In the data rows, the value 128 means zero.
Some points, one per row:
[ 75 116 123 118 152 169 142 192  90  58  24  49 146 120 143 126  91  63
  58  46 130 129 154 140  62 131 128 111 139 111  53  55]
[128 101 127 153 121 190 174 130 214 141 158 128  97 165 163 135 126  83
  47 101 124 112 138 107 119 138 105 129  41  99 104  92]
[151 145 137 202  11  18  12  50  79 134 106 189  87  89  90 102  79 188
 162 206 126  96 157 121 197 161 155 209  92  93 127 134]
[112 121 100  65 191 166 159 243 150 125 126 119 114 180 170 219 144 136
 143 102 124 114 116  90 127  77 111  95 140 133 129 124]
[152 132 144 123 108 139 171 135  67 103 183 170 118 111 130  78 188 164
 199 155 113 139 120 141 104 121 113 126 138 136 186 218]
[152 154 125 104 133 127 122 180 114 176 188 152 149 143 135 143 177 128
  89 131 120 116 106  63 156 124 100  99 167 169 143 135]
[102 128 111  86 163 166 124 122 170 193 141 137 179 155 137 148 114 129
 120 125 154 122 103  79 125 113 135 106 218 180 161 166]
[ 93  67 131  95 155 132 120 155 152 130 118  83 144 167 143 156  96 143
  92  84 158 112 104 100  86 145 127  83  82 151 110 167]
[154 180 157 131  40  57  63  37 135 177 161 149 103  70  59 140 191 128
 147 199 141 131 143 108 159 156 133 192 172 135 134 130]
[124  85 103 164 111 175 157 147 176 104  99  71 154 137 125  82 129 107
  96  80 133 151 139 115 127 126 114 118  81 136 113  69]
[152 116 161 121  45  75  72 104 122 144 129 212  96 115  73  90 129 169
 177 138 145 170 155 184 173 159 128 222 183 205 199 195]
[179 131 125 183 138 118  97  77 131  95 118 162 107 108 134 128 109 107
 156 196 144 164 143 140 173 133 142 100  53 114  85 151]
[160 164 134 157  90 108  80 127  71 206 173 219 116 146 160 110 171 143
 161 142  94 119  99  99 114 156 125 167 135 143 142 136]
[158 162 153 169 116 133 115  81 131 161 152 122 152 147 110  57 172 162
 114 109 126 107  96  87 161 146 138 106 152 119  92  97]
[ 69 149 134  86 215 207 226 166 126 153 146  94 157 145 145 155 110  69
  81  90  90 133 123 145  91 112  76  75 124 100 105  78]
[166 137 118  75 108  74  62 163 126 127 117 120  95 121 143 141  98  89
 127 166 118 106 140 144  74 165 119 178 198 223 195 183]
[ 88  86 137 108 175 171 148 139 206 150 165 132 140 171 165 107  71 110
 120 112 107  85 111 127  84 147 121  94 120 136 164 130]
[138 149 119 150 119 153 115 129 185 116  94  97  96 133 108 103 118 102
 137 100 102  83 124 199 119 134 119  87  90  73  84  79]
[184 158 136  93 106  92  94  83 117 142 116  79  77 112 126 103  89  79
 109 126  97  95  58 137 129 129 172 140  95 130 137  94]
[ 67  92 120 113 206 170 152 165 138 138 102  90 151 171 161 138 106 110
  90  37 138 124  92 121  99  69 129 108  40  38 120  89]
[ 63  95 109  87 196 205 213 199 197 121 107 126 149 169 198 178 116 101
  84 118 133  95 133 129  75  79  91  45 156 116 109  92]
[187 170 170 160  78  59  61  60  82 181 148 182 108 106  83  86 174 151
 159 159 176 150 116 142 169 168 187 158 161 111 140 170]
[177 159 140 179  77  31  33  95 134 134 148 149  84 118 100  72  89 117
 176 181 158 124 105  74 160 164 156 160 130 155 128 183]
[177 197 147 133 110  99  95  76 134 168 129 131 125 152 105 127 176 161
 171 137 191 156 132 102 153 148 159 128 153 162 127 138]
[ 84  90  78  89 188 197 179 163 179 146 113 121 169 181 172 163 182 134
 103  81 151 134 102 107  70 104 105  73 202 203 167 140]
[175 126 108  74 177 135 118 177 183 173 120 103 152 142 175 175 137  70
  95 109 118 145 112  86 123 133  88 107  86  70  93 133]
[132 125  89 173 102 176 164 141 147  79  68  87 134 144 138  88 117 101
  70  45  81 183 167 158 123 157 110 107  72  58  60  36]
[113 136 122 143 113 154 128 137 170 101  92  97 164 148 129 117 113 141
 132  94 117 176 153 121 101 182 148  95 102 101  87  95]
[159 122 126 233  25  14  34  19  90 141 156 208  63  90  74 144 133 171
 189 172 111 162 138 139 203 183 146 234 143 147 138 160]
[143 111 133 162  77  60  86  61  76 159 159 172  91 130 122  70 134 121
 171 157 173 126  98 188 181 168 134 230 183 220 189 189]
[195 148 120 183  40  10  71  81  91 146 114 187 111  92 111 105 123 151
 198 178 161 156 174 178 202 191 180 225 206 184 206 152]
[160 111 101  95 184 161 156 201 133 150 105 111 160 107 138 187 151  85
  86  94 148 143 106  80 179 132  91 113 165 138 111 110]
[111 144 105 142 101 179 146 113 133  69  51  83 143 124 105 127 112 109
  88  47  52 141 121 162 114 137 118  93  99  88  74  37]
[154 126 102 122 127 118 116 127  50  61 181 179 101 133 134  79  54 186
 194 243 103 117 123 255 120 107 145 174 140 154 227 255]
[169 193 176 214 105  47  40   6  86 196 183 184  96  50 112  86 153 149
 193 177 160 115 125 136 200 192 136 148 102 118  81 144]
[ 72 124 118  85 194 152 149 172 174 109 144 131 159 167 151 171 100 114
 125  80 125 113 106 131  90 101 121  95  45  39 109 108]
[115 164 110 128 130 103  71 101 149 191 190 179 157 157 168 117 107 123
 132 183 134 137 144 140 190 161 131 102 206 194 176 158]
[ 35 127 122  99  88 143 170 255  49  21 174 219  63 120 135 222 200 156
 159 194 125 196 177 157  65  42 121 100  93  82 140 138]
[146 158 149 125  97  77  98 109 126 173 160 126 101 148 118  73 112 118
 151 172 161 143 118 111 175 170 116 153 221 196 174 216]
[116 105  86 167 107 171 190 126 121  93  63  85 128 175 127  84 118  95
  86  55  91 195 168 160 119 151 119  97 101  66  77  36]
[121 126 127 100 139 159 133 139 135 162 156 129 142 157 153 102 194 149
 121  86 120 122 117 105 180 140 121  87 186 143 141 123]
[ 73 118 106  87 118  73 201 184  41  77 197 225  42 135 108 219 180 173
 134 236 107 149 189 212 100 133  75  43  85  96 127 141]
[142 143 127  94 139 127 117 100 211 173 142 136 137 139  97  88 109 122
 112  94 102  94  90  78 139 134  95  87 122  90  83  68]
[ 90 140  96  93 162 154 163 169 127 141 109  69 152 141 146 121 123  98
 121  69 124 166 146 125 118 120  97 115  99  78 111  76]
[108  84 179 150 113 103 133 164   0 111 255 227  40 145 144 134 173 177
 248 236 106  75 116 174 129 124 110 104  89  79  98 210]
[ 62  91 124  75 191 173 137 169 135  92 127 113 149 153 170 138  75 106
  97  72 109 130 138 133  82  84 132 112  51  86 135 158]
[112 148 129 123 182 178 138 137 108 119 128 151 170 136 102 152 177 171
 170 149 158 113 145 124 135 117 118  99 219 191 177 121]
[ 58  45 133 130 160 164 158 165 105  82  57  42 144 161 138 131 111  81
  31  32 134 124 122 141  49 109 125 141  49  58 105 102]
[ 77  61 142 128 180 154 193 186 175  82  87  70 135 159 165 145 113  69
  34  25  99 120 173 142 113 139 126  84 119  81 128  86]
[152 145 143 102 115 135 179 138  46  83 175 155  97 119 122  70 154 182
 198 168  77 103 115 175  76 124 110 140 141 119 187 228]
[ 96 103  86 173 152 138 178 187 119 123  74  75 157 173 149 117  93  44
  80  57 111 143 134 138 109  60 124 143  61  23  79  24]
[ 60  58  97 164 107 109 176 136 151  71  29   7 135 105 146 153  54 144
 155 126 202 195 187 181  95  79 127 165 112 112  85 121]
[163 122 145 198  49  48  45  78 159 139 110 183  51 116 123  76 100 109
 173 138 160 144 138 111 178 160 145 194 191 145 160 159]
[180 171 149 143  71  95 139 112  89 146 105  85 116  99  91  94 133 126
  97 191 133 117 147  98 175 126 172 126 140 168 108 104]
[207 153 143 119 135  98 116 156  84 191 171 195 117  93 180 138 178 150
 144 129 122 100  95  79 168 131 102 113 144 152 143 140]
[ 65  86 147 116 158 158 172 163 186  99  80  46 145 139 119 150 107 129
 114  76 177 124 122 124 110 119 112 124 150  97 114  81]
[147 127 110 106 108 134 143 162  60  54 195 172 131 126 121  81  87 192
 186 206  88  87 141 225  80 122 165 144 127 145 215 241]
[117 104 109  87 176 144 135 116 182 125 155 175 146 157 124 114 139 110
  84 102  94 133 117 154 124 142 118  73 164 193 165 135]
[ 56 103 143 121 156 194 156 133 104  57  80  53 166 131 168 146 101  61
  94  51 181 179 147 163  72 131 148 140 103 108  95 103]
[173 163 127 148  25  87  69  96 102 160 134 128 117 106  97 106  63 134
 132 187 119 136 123 100 179 193 174 158  55 148 131 115]
[103 127 131  90 148 186 195 170 125 102  74  73 140 142 144 150  51  88
  69  49  47 170 148 120 116 117 104  61 129  83  79  42]
[129 147 122 147  58  10  70  47  77 126 132 191  95  66 113  70 149 187
 204 157 127 156 138 181 211 165 142 234 183 161 180 139]
[150 145 142  76  99 104 108 139 128 112 106 128 132 131 120 172 158 136
 141 132 121 181 148 121 172 152 157 111 216 185 166 153]
[ 98 105 127  85 181 183 175 131 151 159 159 124 135 131 147 200 126 192
 182 125 181 130 141 153 134  97 111  75 213 201 168 193]
[129 106 101  98 102 119 126 104 191 114  91 119 130 127 166 129  99  92
  65  90 118 120 109 178 132 108 112  90 162 159 140 136]
[100  94 126 103 182 164 150 123 188 139 157 163 124 148 142  96  87 107
 115 115  97 102 149 155 148 137 122  72 147 166 135 125]
[161 142 151 141  99 148 108 129  43  87 200 227  61 109 101 114  64 195
 247 246  90 105 127 255  95  99 151 204  93 107 205 255]
[180 164 128 124 161 173 161 110 125 185 166 131 154 113 148 104  95 125
 112 107  66  96 125 155 142 141 163 121  66 125  93  54]
[ 82  59 136 162 102 133 160 165 190 102  75  74 145 119 109  99 100 133
  97  74 146 114 168 120 141 170 135 102  81  96 102  99]
[ 23  31 143 110 145 186 183 162 105  71  55  73 156 134 153 158  75  35
  21  30 114 137 148 130  58 170 131  88  88  80 128 117]
[116 144 122  97 148 169 136 127 193 125 145  84 157 148 102 126  96 107
 102  91 120  74 103 134  90 125 104  87 143 138 142 134]
[177 182 161 147  83  43  55  51 100 162 132 155  86  70  89  66 136 157
 191 177 190 137 142  92 158 147 180 192 131 142 130 161]
Here are 10 more points, each followed by its number:
[165 145 111 106 142 140 119 122 142 142 147 146 163 137 124  81 138 106
 130 134 110 122 108  80 112 126 132 100 158 160 120 159] 0
[  7  75  85  67 191 182 200 191 140  75 111  81 138 194 223 170  92  41
  94  91 188 143 119 185  51 100  60  92 175 157 107  65] 1
[154 134 111  86 121 110 136 160 113 152 136 134 114  99 147 146 203 171
 155 156 124 120 115  99 187 169 112  92 166 161 158 115] 2
[193 152 158 141 132  85  81  49  88 202 172 133 140 121 112  64 187 146
 138 131 176 124 120 115 171 122 189 168 158 110 143 144] 3
[128 178 189 169  66 115 121  59  75 200 199 214  88 126 107  94 162 133
 162 126  87  45  75  86 104 187 137 206 143 156 163 176] 4
[ 93 123 135 121 159 119 184 169 122 113 105  72 130 142 144 162  62 152
 147 114 170 148 104 104 133 110 134 116  74 116 135 134] 5
[191 197 176 198  67  37  45  52 125  99 130 166  78  71  63  91 127 192
 194 155 172 150 139 116 146 142 172 193 116 120 133 174] 6
[165 168 110 164 195 147 134 101 112 192 157 130 187 136 145 142 176 135
 136 146 167 145 172 111 129 151 139 146 181 203 170 140] 7
[180 145 129 148  72  42  40  98 127 131 161 123  28 118  99  49  89 150
 153 177 120 104 130 146 156 135 118 203 162 147 150 143] 8
[180 170 153 135  56 111  69 105  82 192 168 137 122 129  81 148 160 161
 131 160 122 121 118 154 160 162 166 179 186 164 166 154] 9
Which of these numbered points is nearest to each point below, ignoring the 2 directions in which the first points spread most? Its number follows each.
[ 41 128  98  56 170 195 167 210 124 100  84  87 138 195 197 176  95  67
 120  90 147 154 160 188  71  96  67 112 153 141 101 114] > 1
[ 53 128 114 130 179 181 204 217 181  99  78  38 146 120 178 151  24 121
 116  84 153 140 127 115  82  91  64 107  98 142 101 153] > 5
[124 118 120 135 186 151 128 143 124 141 167 138 155 155 152 163 181 122
 164 147 141 179 164 125 130 148 150 120 201 185 178 158] > 7
[135 131 106  86 141 134 169 135 189 144 112 182 168 140 133  98 121  88
 120 102 118 124  89  86 143 102 121  63 187 167 148 137] > 0
[117 155 205 166  51  67  73  58  90 213 232 217 112 130 117  57 190 143
 150 178 110 127 104  92  99 188 183 159 195 180 145 233] > 4
[139 123 121  86 167 173 183 177 131 144 121  98 112 127 177 202 109  93
 145 125 161 119  94  79 132  79  93 121  63  99  83 117] > 5
[164 142 144 147 117 108  67 107 151 173 156 149 104 156 123  72 126 131
 154 144 156 123 106  76 182 151 112 112 138 161 141 181] > 0
[167 154 169 140  54  93  53  66  71 208 182 151  95  87  82 124 174 204
 164 144 129 112 115 146 180 159 180 184 181 163 173 107] > 9
[ 68 112 158 131 202 176 153 119 145  61  80  77 149 124 141 145 117  82
  70  51 116 121 113  97  72 106 141 109  87  60  64  54] > 6
[ 99 127  98  68 207 188 174 203 116 108 145 131 142 134 181 170 164 140
 115 140 149 128  94 119 149 104  62 103 162 170 149 118] > 2
[172 168 149 226  25   0   0  38  80 149 126 224  60  51  39 116 153 230
 204 177 162 115 161 160 200 179 129 255  97  85 113 156] > 6
[169 147 157 125 120  91  98  49 107 165 169 131  95 133 123  76 171 132
 118 111 144 159 136 129 139 147 154 140 150 120 147 101] > 3
[172 145 116 153  47  29  23 122 115 138 119 143  67  69 114  81  97 146
 147 168  97 159 128 112 176 160 114 233 170 151 124 161] > 8
[  0 110 106 104 192 156 189 211  91  91  87  71 152 190 152 131  97  76
 109 134 186 174 182 194  77  48  77 176 162 173 117  83] > 1
[  0  74 107 118 151 189 158 170 113  68  46  79 147 164 149 108 102 122
  91  94 207 174 163 184  17  89 123 119 140 148 107 110] > 1
[190 194 141 112  61 125  92  88 104 192 184 182 155 104 117 132 130 158
 137 145 119 126 120 153 159 171 187 145 124 145 154 124] > 9
[160 173 194 203  64  32  20  60  82 156 123 207  85  57  75  79 153 164
 202 213 137 110 155 124 172 158 153 189  95 131 119 178] > 6
[146 109  83  64 143 104 175 143 186 148 107 162 212 155 136 106 128  73
 120 102 134 124  89 103 110 119  89  87 153 155 159 106] > 0
[169 126 102  62 160 147 138 174  93 132 124  61 124 151 142 160 192 132
 115 107 174 121 120  89 150 154 118  87 154 160 125 114] > 2
[105 117 130 118 167 151 140 181  90 159 133 140 130 147 159 215 204 125
 165 153 158 131 138  88 148 146 123  96 181 153 139 129] > 2
[196 159 127  93 148 116  85 116 115 164 141 141 147 116  94 154 166 147
 137 133 106 115 130 167 107 119 165 151 176 175 164 123] > 9
[127 139 124 101 179 171 143 190 119 170 135 150 173 130 113 155 176 164
 148 120 128 137 136 106 173 124  76  96 174 140 115  84] > 2
[103 108  60  81 197 177 197 209 105  81  72  71 122 168 155 207  81 139
 116  87 157 126 129 141  91  54 117  67  55 128  90  59] > 5
[ 17 112 131 118 180 191 188 192 169 123  95  82 133 189 194 172  85 120
  93  85 165 131 134 107  94 100 112  98 122  95 126 121] > 5
[ 31 103 137  94 195 160 168 165 156  96  95  77 137 148 165 148  78 130
 105  79 163 152 121 116 101 104 131  91  99 119 111 108] > 5
[ 84  55  97 173 132 104  81  71 116  83 212 182  51  21  71 158 138 249
 243 197  36 146 182 157  78  81 182 161  31  73  75 174] > 6
[199 140 149 107 113 100  84  81 104 184 171 133 130 130 110  88 218 182
 144 134 185 143 115  77 153 102 157 160 161 171 142 136] > 3
[196 163 150 151 101  72  81  59  71 212 164 137 134 135  88  87 169 155
 166 120 137 110 112 106 179 132 149 150 148 131 114 129] > 3
[117 114 105  78 219 190 143 191  93 151 101 153 184 139 129 189 149 149
 161 134 170 147 157 127 144 125  96  86 203 202 185 143] > 7
[131 107 115  94 155 163 125 102 168 149 151 155 171 123 109  92 107 105
 147 106 100 110 123 152 131 149 131  90 147 166 137 119] > 0
[134 112 122 156  37  27  68 104 112 143 148 178 136 100 110  70 122 127
 183 165 181 157 141 141 175 162 121 243 199 210 194 196] > 1
[184 149 115  99 154 124 136 153 130 169 130 101 125 142 109 128 186 163
 160 121 159 144 122 110 162 157 137 101 168 157 157 144] > 2
[135 140 117 134  71  94  57 101 121 160 157 176 141 154 126 134 108  90
 153 193 146 158 166 147 194 155 126 157 203 235 192 168] > 1
[177 157 150 202  43  57  42  35 111 139 178 191  59  69  42 141 143 132
 198 169 176 123 119  86 170 145 145 231 154 127 147 170] > 6
[171 141 129  94 138 136 134  90 140 149 145 150 150 112 103  84 147 145
 116 174 136 144 139  95 136 130 151 104 199 168 141 128] > 0
[ 29  77  68  88 227 226 210 174 126  78  83  47 152 154 179 171 116  83
  93 100 195 153 106  98  73  77  77  66 131 115  88  66] > 1
[112 137  82  93 214 206 211 166 162 136 135 156 157 172 157 154  90 106
 117 145 120  98 108 151  89  75 106  62 110 138 107 111] > 0
[129 123 106 123 204 181 179 189 113 123 188 140 179 192 178 167 146 131
 144 154 131 145 137 103 130 102 126 100 175 177 155 136] > 7
[198 177 144 172  91  84  94  45  93 219 183 169 137 114  96  87 189 129
 142 167 128 107 111 113 171 124 173 122  98  88 136 104] > 3
[ 87  64  70 209 135 102  90  56  94  87 163 196  59  19  52 179 110 216
 243 242  39 184 169 171 110 125 170 138  40  41  76 235] > 6
[175 116 100 116  92 153 124 115 151 119  88 161 162 157 142  94 138 110
 149 101 141 115 148 105 102  88 156 127 215 198 145 122] > 0
[156 143 137 103 149 129 101  68 144 208 157 157 139 114 131 150 120 152
 143 167 175 142 128  99 176 151 123 143 173 177 143 123] > 7
[ 51  90 136 137 185 186 135 137  92  62  72  87 151 155 133 162  67 100
  64  30 114 147 148 153  39 122 135 100  55  64  97 108] > 6
[152 175 197 184  70  41  21  34  56 210 204 170  83  84 124  70 193 214
 183 156 136 101 106 109 183 172 183 178 166 149 131 140] > 3
[155 184 167 139  90  81  42  58  60 222 179 150  93 121  89  90 209 176
 141 169 135 110  87 120 168 137 170 160 113  87 117  88] > 3
[144 122  96  76 100 133 132 129 209 140 102 168 142 153 115  95 146 115
 117 150 138 120 107 118 113  77 150 125 226 194 179 155] > 0
[196 163 131 168  20  97  68  96 105 169 149 150 115 128 102 109 112 143
 143 156 126 148 161 116 174 149 212 178 108 158 177 120] > 9
[ 75 115 100 120 176 205 205 198 166 101  63  50 139 117 168 182  50  97
 139 130 115 151 128 102  73  79  77 114 101 113 122 141] > 5
[179 144 145 136  57  56  46  79 114 132 187 147  65  54 106  92 116 193
 163 167 147  90 154 116 170 147 152 187 209 160 144 114] > 8
[149 165 133 159 128 167 177 148  99 126 108  87 125  72 137 122 212 168
 187 141 162 105 123 120 159 107 124 142 173 148 139  89] > 2
[135 154 143 140  76  58  27 138 116 124 115 108  97  77  97  94 111 141
 142 203 135 146 130 112 125 141 128 213 194 179 183 229] > 8
[173 139 130 141  43  63  82  76  79 154 136 176 110  88 116 100 139 187
 139 148 162 141 114 162 140 188 156 218 173 143 157 173] > 9
[114 161 130 118 197 162 145 155 128 131 133 140 110 115 145 130 179 153
 126  79 162 143 116  93 164 138 114  94 149 132 111  57] > 2
[ 33 120 137 110 150 158 222 220 153  97  65  53 158 152 147 177  74 103
 122 109 202 171 170 147 126  90 119 133 145 154 121 129] > 5
[181 147 139 114 164 140 130 158 100 133 113  93 106 126 128 160 157 176
 127 121 131 121 140 110 158 152 124  75 109 130 102 107] > 2
[ 98  87 107  97 127 114 153 129 144 102  59  36 165 132 121 151  90 165
 141 100 175 169 155 147 102 136  97 126 119  98 117 133] > 5
[171 126 131  81 194 151 148 136 125 128 126  92 132 155 120 145 173 141
  99  77 150 118 102 100 171 166 126  78 152 128 108  87] > 2
[149 129  93  80 153 148 112 218 172 147 125 129 132 161 145 157 169 128
 109  68 151 155 123  91 167 146 103  76 171 166 157 160] > 2
[167 138 105 103 207 184 169 125 109 116 119  81 132 175 160 137 168 121
 116 133 158 127 130 138 110 143 126  83 186 143 133 117] > 7
[159 155 109  69 151 118 108  80 174 142 101  99 148 146 125 112 106  66
  68  95 141 116  84 116 148 144 117 107 142 142 146 106] > 0
[158 163 160 158  41  75 110  71  82 186 175 151 119  93  91 117 123 133
 153 183  92 152 119 141 164 155 218 176 110 143 163 145] > 9
[ 93 151 166 133 174 163 130 140 116 141 153 148 163 146 123 120 195 180
 155 130 145 130 131 101 164 136 103 111 189 174 172 146] > 7
[185 158 155 124 105 105  62  66  94 192 181 160 137 116 103  58 211 166
 133 144 113 113 104 103 169 156 173 157 150 141 134  92] > 3
[155 149 163 106  20 102  73  43 147 133 114  78 105  94 106 147 173 124
 126 168 155 143 138 118 122 145 139 169 191 154 109 131] > 9
[138 156 125 146  97  60  25 128 209 143 142 109  41 117 162 115  85  65
 195 167 173 117 106  92 163 105 146 194 193 153 119 192] > 8
[145 129 108  85 183 155 167 202 209 117  74  80 146 149 180 156 150 112
  76  68  68  79 106 105 101 110 101  79  28  46  88  27] > 2
[171 137 111  65 166 145 132 114 182 174 147 129 167 145 151 116 134  84
  84  75 129 122 115  79 157 109 106 120 164 155 148 112] > 0
[131 129  96  76 219 212 160 175 170 121 135 130 188 171 148 147 161 116
 112  73 175 145 136 110 120  81  68 109 162 177 129 143] > 7
[ 41 121 105  86 174 184 202 229 137  77  63 141 222 165 171 168 136 113
  90 108 152 131 156 178  73  75  74  72 158 170 140 141] > 1
[ 59  39  82  96 176 191 191 186 154 102  88 144 114 171 190 177 160 182
 165 118 110 108  98 178  47 110  84  58 111 124 102  54] > 2
[131 119  89  79 215 182 176 177 165 110 112 125 155 140 179 160  92 117
  94 135 116 141  97 117  95 118 110  80 118 138 129 132] > 0
[ 93  97 139 130 136 116 102 130  53 101 255 218 101  97  75 152 165 150
 215 210 123 148 125 199 107 114 137 117 137 107 147 255] > 6
[155 149 106 205  60  26  26  93 124 139 151 133  54 107  93 115 111  80
 197 181 191 143 136  95 185 150 157 223 215 193 141 198] > 1
[127 145 104  89 132 106 123  88 189 190 153 127 137 126 118  74 138 104
 122  86 113 141 119 108 137 114 159  85 184 159 140 105] > 0
[180 147 104 222   8   8   0  42  90 166 141 231  78  61  41 137 152 199
 193 169 152 127 160 127 155 184 151 255 118 125 121 163] > 6
[150 126  86 101 187 153 211 165  81 112 130 124 168 151 128 141 145 130
 102 156 161 120 107  86 149 136  85  78 170 156 114  95] > 2
[179 152 123 181  63  56  45  26 148 184 145 181 105  60 112 136 167 133
 163 150 173 149 142  97 187 164 121 239 181 178 192 171] > 7
[ 75  57  99 233  76  85  99  87 136  69 246 214  31  37   6 166  90 250
 255 254   7 123 118 175 122  93 161 148   0  42  81 208] > 6
[ 37  61 160 138 206 152 144 133 146 139 165 188 123 137 152 142 231 224
 215 193  50 154 151 132 120 123 104  77 159 146 119 158] > 2
[ 57 118 170 116 219 185 184 192 103  76  74 117 160 120 132 190  86  62
  47   0 111 110 127 180  28 111  63 133  79  52 107  88] > 6
[116 129 128 150  43 146 179 160 166 107  90  42 146 123 103 136 127  80
 132 124  90 139 166 149 117 123 143 113 179 134 152 113] > 9
[ 58  78 137 125 168 170 209 170 169 114  71  53 135 157 151 193  39 122
  83  62 216 176 178 129  66 135 124  96 118 126 103 167] > 5
[ 59 118 142 127 172 187 186 161 158  98  79  88 146 131 112 129  87 108
  87  59 119 101 159 147  26 110 139 107 128 108 118 126] > 6
[ 52  62 147 139 148 140 153 179 139 106  89  66 156 138 151 190  76 130
 105  91 195 151 152 123  85 160 127  88  85  84 113 161] > 5
[184 161 153 166  75  77  65 125 122 169  96 140  52 141 111 100 134  96
  91 208 108 105 119 156 151 118 134 231 135 139 107 169] > 8
[ 55 114 137 186 152 129 203 173 174 107  99  88 161 133 129 153  24 165
 114  89 182 137 121 109  98  80 102 139  88  97  85 111] > 5
[164 180 188 167  70  36  78  18  59 206 191 213  90  93 114  60 202 232
 187 158 146 110 104 146 182 193 153 139 159 138 154 134] > 3
[126 129 131 154  33 100  61  99 100 162 165 182 146 104  92  99 134 156
 147 121 131 112 103 144 147 114 171 197 183 187 178 168] > 9
[117 132 104 141 216 189 202 171 136 116 183 145 155 196 196 174 140 132
  95 128 120 121 106  80 132  92  76 119 157 133 129  90] > 7
[114 189 148 110 103 105 172 154  48  68 159 150  79 131 124 118 189 173
 211 159 118 130 121 167  92 110 154 102 117 137 170 198] > 6
[161 165 139 124 104  94 101  86 110 174 169 143 149  90 117  93 127 149
 147 107 127  95  79  90 143 133 146 115 161 166 152 147] > 0
[ 66  47 136 119 137 176 137 174 102  49  56  84 178 142 160 193  43  47
  53  45 122 154 160 121  69 148 138  92 145 139 137 118] > 1
[135 123  99  92 116 164 173 166 149 126 114 169 160 147 116 120 131 108
 124  77  94 127  96 124 141  98 115 101 160 160 138 121] > 0
[ 72  95 141 128 155 161 172 191 189 110  59  54 167 168 134 184  91 102
 102  55 186 163 145 116 110 121  82 135  85  83  70  62] > 5
[141 127 102 147 158 120 149 119 151 150 139 100 158 114 157  97 159 127
  98  75 161  99 122 145 153 164 132  95 111  79 112  65] > 3
[184 160 175 159 136  81  75  47 132 185 151 147 119 107 123 113 204 162
 144 136 148 146 104  88 177 146 129 137 141 156 139 116] > 3
[ 61 116 128  62 108 120 216 212  68  56 176 239 100  82  76 241 193 150
 133 200  84 181 168 147  84  45  48  87  90  83 113 124] > 6
[ 77  73 133 114 142 157 176 130 138 113  74  96 148 155 121 181  92  43
  26  68  88 148 136 122  46 148 136 112 124  91 140  99] > 9
[190 156 151 158  92 125  92  96  66 239 205 164 106  88 102 160 173 157
 166 155 110 102 144 116 143 139 155 154 134 156 137 150] > 9
[ 96 160 162 212  59  21  42  65 116  79  72 192  77  65  65  92  78 181
 147 178 140 195 159 131 172 169 148 221 134 113 138 136] > 6
[108 147 128 101 153 150  99 101 168 224 179 162 178 185 177 122 110 129
 109 158 151 108 119  95 183 152 139 110 201 189 168 120] > 7
[ 74  57 152 145 158 193 148 189 146  80  85  82 186 146 166 140  71  44
  59  51 138 177 139 115 114 130 101 128 123 109 120  77] > 1
[108 124  79  44 244 224 219 163 147 123 103  72 145 198 179 123 176 145
 140 123 105 145 126 164  91 101  88 108 142 153 161 122] > 7
[187 146 156 162  86  84  62  34 109 187 143 158 149 105  92 111 206 152
 186 136 178 148 141 116 188 164 115 169 177 139 167 120] > 3
[141 119 127 101  80  70  88 139 159 110 132 116  96 132 115  97  59  79
 136 195 149 137 142 129 157 169 132 180 167 185 166 166] > 8
[ 85 166 160 131 157 171 141 130 109 168 131 135 125 166 136 131 220 157
 132 169 144 112 151 110 172 142 130 117 184 183 166 139] > 7
[182 149 110 157 128  97 107  89 153 192 150 159 152 130 123 116 183 117
 123 104 146 116  86  97 122 147 118  94 148 149 118 131] > 0
[ 97  79  75  93 129 157 156 194 165 103 106  64 121 152 195 143 108  65
  85  71  67 106 111 111  88 101  76 126  97 142 133 151] > 8
[171 134 128 110  93 103  99  80 164 132 139 148 142 118 102  89  87 100
 172 150 182 144 138  98 153 187 132 124 127 168 164 150] > 0
[119 104  78  85 155 141 197 184 129  97 102  71 138 170 161 168  87  87
  50  53  29 140 127 133  94  65 107  94  64  47 111  62] > 8
[167 169 155 148  99  76  81  71  91 146 161 117  78  99 123  98 114 187
 156 175 192 156 138 122 173 178 152 145 142 171 123 138] > 5
[174 159 136 214  71  45  17  17 127 131 142 174  74  37  44 170 115 155
 201 150 154 123 127 106 213 170 139 199 114  86 105 136] > 6
[177 146 118  74 160 159 128 145 109 133  93  82 166 121 127  93 176 162
 133 133 163 147 100 154 121  94 158 121 178 146 139  91] > 3
[135 122 137  89 183 163 120 174 171 140 125 114 116 137 164 184 144 115
  95 100 113 121  94  91 136 130  89  97 131 114 120 109] > 2
[ 81  76 193 157 178 149 154 161 113  37  77  88 136 130 111 145  77  51
  56  16 114 125 131 151  68 143 131  77  85  73  53  24] > 6
